(in the rows, 128 means zero)
One turn moves each row of this set onto another row. After a few examples, where does it send each row asked below?
dudok: [129 118 121 174 130 118 133  80 118 141 116 111 135 105 134]
Gudo: [147 129 115 114 104 111 102 143 141 130 142 136  95 117 144]
Gudis: [157 129 134 119 152 142 134 131 150 125 142 159 163 141 140]
Buzu: [133 136 159 115 148  92 127 155 113 128 127 123 116 103 126]
pafo: [130 119 135 144 125 115 119 151 126 153 130 125 152 180 123]
Zonef: [ 94 127 148 165 113 129 130 124 119 153 116 100 157 124 129]
Bidif: [167 124 126 136 118  90 120 131 134 131 116 140 114 156 135]
nev: [146 136 122 159 160 131 123 114 115 138 138 112 124  73 139]
Mogaf: [126 130 151 145 155 162 133 135  94 146 152 108 126 104 123]
Gibas: [137 131 133 166 143  96 130 112 124 143  98 102 155 106 132]
Vopaf: [121 107 112 100 112 134 122 106 140 110 147 153 134 135 132]
Dus: [ 84 131 156 126 114 108 124 151 110 129 139 126 120 123 124]
regur: [128 120 101 142 138 151 121 103 149 135 144 166 144 117 154]
nov: [154 113 138  95 132 134 137 118 131 109 140 149 138 150 123]
gep: [156 109 143 107 137 155 142 107 118 122 138 148 126 147 126]
Zemi: [141 140 132 139 154 105 123 139 103 122 127  98 121  86 126]
Kipu: [110 114 149 160 125 147 141 102  96 150 128 106 137 135 117]
rebu: [139 120 160 142 161 168 143 141 106 138 131 114 127 117 140]
lomod: [117  94 150 144 131 146 145 103  96 133 116 111 122 138 126]
sil: [164 129 133 134 159 160 135 124 139 133 142 161 146 131 147]
tate: [ 92 137 149 160 106 100 126 130 142 145 116 131 151 123 141]
Lur: [122 100 110 117 116 146 127  88 127 123 141 154 122 133 132]
kob: [138 131 120 166 160 149 125 126 130 131 133 123 128  83 160]
fevel: [136 118 137 143 127 119 120 152 140 167 119 147 146 170 137]
vele: [116 125 127 121 115 140  99 165 145 164 143 145 126 130 146]
reriz: [140 141 153 149 141  84 128 137 145 144 106 127 148 104 142]
Dunen: [124 123 128 118 133 138  95 175 136 161 150 123 141 128 134]
bof: [ 98 139 149 138 126 139 121 147  97 132 145  99 125 106 121]
ven: [113 105 108 167 129 126 130  88 121 125 115 119 122 107 148]
duse: [125 123 108 124 133 140 117 121 160 127 148 164 161 126 147]
roza: [159 127 119 144 104  89 115 120 139 124 123 115 128 153 131]
lepes: [150 131 111 116 112 111  93 144 149 135 142 114 116 104 143]

lepes moves to roza
regur moves to Lur
bof moves to Zemi
Now these:
duse moves to Vopaf
lomod moves to rebu
reriz moves to tate
Gudo moves to Bidif
dudok moves to Kipu

One turn moves each row of this set onto another row. After a few examples, where does it send each row asked below?
Sir: [171 135 135 105 129 122 100 119 123 135 164 124 132 152 172 141 135 110
  99 102  85 136 177 113 158 100 132 165 149 139 178]
Tam: [ 82 106 138 133 114 112 146  93 127 159 116 154 118 138 116 118 156 140
 102 101  91 143 150 110 164  79 143 110 134 151 150]
Penap: [108 149 129 139 129 169 123 124 118 133 118 139 131 143 152 128 146 119
  94 109 112 146 110 128 164 110 114 137 205 140 189]
kab: [107 140 145 132 137 158 117 119 130 132  97 152 148 141 138 126 158  95
 103  95  93 124 102 130 148 109 102 135 176 131 199]
Nubem: [166 123 131  99 150 142 119 121 131 110 125 158 109 150 143 107 140 150
 140 104  82 129 110 112 142  92 125 133 171 131 178]
kuv: [ 85 116 129 145 130 110 130 120 129 126 144 106 121 126 117 120 145 113
 116  86  98 137 158 118 187  99 142 144 126 136 113]
vedo: [124 144 125 132 114 118  83 129 148 183 122 128 128 114 125 131 176 133
 104  68 100 147 161 120 138 112 102 171 148 120 133]
Pakor: [122 118 147 106 109 123 110 107 131 138 157 131 133 147 130 116 159 141
 141 125  93 114  89 125 129  91 123 116 184 135 154]
kemef: [159 127 129 107 117  89 120 141 128 151 149 158 129 146 181 122 166 115
 110  86  66 154 156 129 151  92 122 145 144 142 199]
misod: [113 156 138 134 145 121 119 105  89 179 168 123 121 153 142 141 173 106
 117 106 119 162 124  85 174  87 121 122 128 145 159]
rosi: [105 143 127 133 147 160 109 119 118 141 117 122 141 137 139 108 128 125
 120 100  94 136 104 122 162 108 128 196 102 132 138]
mavu: [105 140 156 151 134 152 113 145 130 129 113 128 147 136 150 137 162 102
 112  86  75 118 106 154 155 140 108 137 153 135 184]
Feg: [ 87 127 128 116 115 163 109  85 130 154 132 148 139 118 153  96 140 119
 104  80 106 149 109 122 137 125 119 174 122 140 147]
rovop: [110 136 103 153 165 145 125 132 114 160 112 148 128 138 147 122 134 162
 109  99  84 155 100 125 183 109 127 162 110 154 161]
kosop: [ 91 119 127 147 130  99 155 121 115 146 123 123 109 138 122 114 148 139
 116 102 105 152 144 112 194  75 145 134 142 145 135]
Vit: [175 131 116 103 142  96 112 139 128 138 146 147 136 150 171 133 143 104
 101  98  82 145 159 118 172  86 126 153 149 137 187]
sife: [141 140 166 123 133 137 125  84 113 109 133 130 125 140 132 107 137 154
 128 100 107 133 139 119 148 103 121  85 117 136 150]
nupe: [144 149 141 139 132 112  97 125 128 186 111 109 121 124 129 136 159 145
 112  84 114 144 155 115 158 108 107 184 153 123 135]
nibiv: [142 138 134 119 142 129 114 113 133  98 140 138 136 131 134 112 130 138
 120 100 100 137 135 134 163 109 125  74 113 131 128]
lis: [128 148 148 129 120 128 132 103 105 107 148 130 108 130 136  87 159 157
 143  86 111 157 135 117 146  89 113  97 133 131 160]
pozif: [134 139 117 123 117 113  90 126 157 196 103 157 136 122 129 139 167 146
  90  87  93 149 154 125 142 107 108 145 151 130 138]
memaf: [ 74 104 140 132 115 122 122  92 143 140 137 135 130 125 113 123 154 114
 102  83  86 129 165 115 157 103 139 120 117 142 128]
lete: [132 111 122 143 163 107  99 124 129 125 173 120 127 130 130 142 156 142
 136  91  90 117  98 125 168 116 113 108 173 145 160]
takos: [119 142 151 117 140 112 122  97 105 192 149 143 139 150 148 145 165  94
 106 112 111 149 114 101 169 102 124  98 116 146 153]
Rumed: [ 91 122 105 138 133 147 124  98 125 173 126 175 127 117 161 108 144 156
  94  77  97 169 105 125 157 126 119 142 128 158 170]
Ner: [124 156 132 117 145 137 120 103 140 195 128 147 132 127 146 124 125 116
  88  97 108 121 167 128 169 125 129 166 106 146 175]
leten: [153 132 148 108 100 114 110 120 123 148 168 134 126 148 183 130 159 123
 107  90  69 143 174 124 134 107 128 159 144 144 191]
rinal: [157 111 140 110 150 133 109 122 145 114 135 164 116 134 149 115 153 146
 140  76  63 119 115 126 133 123 118 116 147 136 182]
Sumu: [152 114 141 114 134 136 108 127 140 106 163 135 108 124 166 114 145 146
 140  72  78 130 122 138 140 147 126 132 159 136 156]
Tibit: [126 120 136 127 145 131  89 117 135 123 165 121 138 150 114 140 159 139
 140 114  71  96 104 117 139  96 120 117 160 139 158]
varim: [117 160 101 113 138 124 118 142 150 185 133 154 135 121 153 113 132 103
  93  96 105 136 158 144 180 117 128 166 111 139 158]
ser: [105 147 138 159 126 163 119 151 119 132 132 116 130 137 165 138 149 128
 103  99  94 139 115 152 171 140 119 140 183 143 175]
Reb: [109 165 134 127 130 139 130 107 121 200 135 143 114 130 146 110 147 134
 105  92 104 137 168 119 156 105 122 178 116 147 195]
lubak: [151 142 132 131 132 107 107 124 138 201  91 137 128 132 131 144 152 159
  93 102 109 145 148 120 163 103 114 158 155 131 140]
novub: [128 147 116 127 129 122 122 134 126  95 153 138 120 124 139  92 153 143
 133  86 103 162 132 131 162  95 115  83 128 126 136]
let: [163 129 132 103 133 143 119 129 128 103 154 130 102 139 163 105 131 152
 142 100  99 137 118 124 150 117 132 148 185 131 152]
Fedi: [105 148 136 116 119 122 107 125 122 180 166 140 146 149 150 143 171  90
 108 112  94 148 119 118 157 107 130 100 105 140 129]
petis: [128 109 134 121 127  96 121 113 125 141 166 128 124 127 149 120 157 142
 136 102 109 132  83 132 158 112 118 108 195 144 156]
divav: [ 99 161 123 132 125 131 104 136 106 169 186 120 126 150 146 140 178  98
 122 106 101 162 129 102 164  93 125 123 120 139 134]
Kiti: [105 169 106 124 122 127 128 147 133 191 139 150 115 126 151  98 155 121
 111  91 101 152 157 132 166  97 121 178 120 138 177]

Ner moves to Reb
vedo moves to pozif
Now these:
kosop moves to kuv
Feg moves to Rumed
ser moves to mavu
divav moves to Fedi
Tibit moves to Pakor
Sir moves to leten
novub moves to nibiv
Nubem moves to let

One turn moves each row of this set onto another row. After a few examples, where does it send each row asked below?
kodom: [ 88 140 164 103 179 103 146 144  87 120 134 129 100 119  95 106]
mup: [110 167 163 111 160 125 126 111  66 132 122 148 150 151 131 109]
dun: [124 165 167 145 148 114 120 158 116 102 123 121 157 138 116 133]
pire: [110 158 163 156 131 108 125 147 103 117 103 135 119 150 116 126]
teren: [105 141 129  98 100 163 129 125 109 129 113 142 146 119 126 138]
Reki: [ 89 137 153 114 172 100 146 156  88 125 132 120  99 118  94 106]
tiva: [124 141 162 100 117 164 125 130  92 124 128 159 149 120 112 137]
tosan: [ 91 167 140 106 153 125 133 101  75 139 115 141 148 149 143 114]
Lat: [107 139 130 113  96 159 128 135 113 128 113 139 139 117 121 142]
kuf: [106 103 117 107 152 115 132 134 102 104 136 151 106  86 128 101]
nipuf: [106 104 127 107 152 112 129 135 108  98 133 155 100  86 125 104]
vunaz: [122 160 180 148 144 112 119 144  87 118 112 144 129 153 113 118]
patab: [109 102 114 102 154 116 128 136  95 108 138 144 114  87 130  94]
Viko: [114 107 146  99 153 115 119 137 112  93 129 150 111  87 130  91]
Nudu: [121 163 179 127 156 119 121 129  71 123 121 150 144 151 119 111]
derur: [122 168 154 122 172 126 131 132  77 120 144 134 176 138 121 131]
leror: [ 81 137 137 105 160 100 142 156 100 128 123  97 106 120 109  95]
Fosi: [105 166 154 146 140 110 126 148 134 100 112 118 145 135 124 144]
Gedu: [109 143 139  91 111 166 127 117 101 130 119 148 151 119 126 135]
fibu: [144 138 144  92 174 120 107 178 117 109 114 150 149 118 126 130]
pelev: [124 136 153 122 103 157 126 147 104 122 122 150 137 119 105 143]
dimik: [116 136 139 123  96 156 126 144 112 123 115 142 136 120 112 144]
lub: [ 74 145 151  80 169 106 140 136 103 123 119 107 112 119 118  92]
mupe: [117 143 152  90 117 166 126 120  94 127 124 155 152 119 120 135]
tof: [143 138 131  83 181 125 111 169 102 119 121 151 158 118 129 128]
sif: [ 88 136 143 114 164 101 144 161  94 126 128 106 102 120 100 102]
Geruf: [ 78 147 162  80 177 107 142 130  98 120 123 121 111 118 114  96]
kobog: [ 91 159 138 151 123 108 131 135 112 122  97 127 115 147 128 130]
fil: [117 108 142  94 154 116 116 139 107  97 132 144 119  89 132  84]
kuvad: [ 77 142 139  91 162 103 140 145 104 124 118  98 110 120 117  90]
kaza: [117 105 131  95 153 118 118 139 100 104 136 139 123  88 134  81]
zifuz: [132 138 112  78 183 126 120 158  96 127 125 153 157 116 134 132]
demem: [110 136 107  99 164 115 128 158 135 112 103 157 126 112 132 155]
vuvo: [ 83 146 167  88 181 106 144 135  92 120 130 130 105 119 102 103]
mot: [105 168 134 112 173 127 141 114  80 125 140 139 172 135 129 140]
lol: [111 105 120  99 154 117 124 138  94 109 139 139 121  88 134  85]
leli: [120 138  96  82 178 126 129 150 103 129 120 156 147 114 137 144]
fumo: [ 80 165 123 115 141 120 137 103  90 138 104 134 137 147 146 121]
Deku: [ 88 167 135 137 141 112 136 131 138 103 108 123 141 132 132 152]
lufa: [130 166 166 136 162 121 121 150  91 110 136 127 170 138 117 128]
podo: [ 79 162 123 134 129 112 136 117 105 131  96 128 124 147 140 128]
kun: [ 79 170 122 122 151 117 144 112 123 113 116 130 148 132 137 155]
govi: [123 135 127 102 163 112 119 170 142 104 101 155 125 115 127 151]
lav: [136 138 141  99 166 115 111 178 134 103 105 152 135 117 125 139]
Kame: [ 87 171 122 113 164 123 146 105  99 122 129 137 160 132 136 150]
sopun: [109 137  94  89 171 119 132 150 119 122 111 158 134 113 135 154]
vab: [128 138 161 114 112 161 123 140  96 123 126 158 141 121 106 140]
mobo: [110 106 140 105 152 112 125 136 114  94 130 154 104  86 127  98]

tof moves to fibu
vunaz moves to pire
lufa moves to dun
Now these:
dimik moves to Lat
patab moves to lol
sif moves to leror

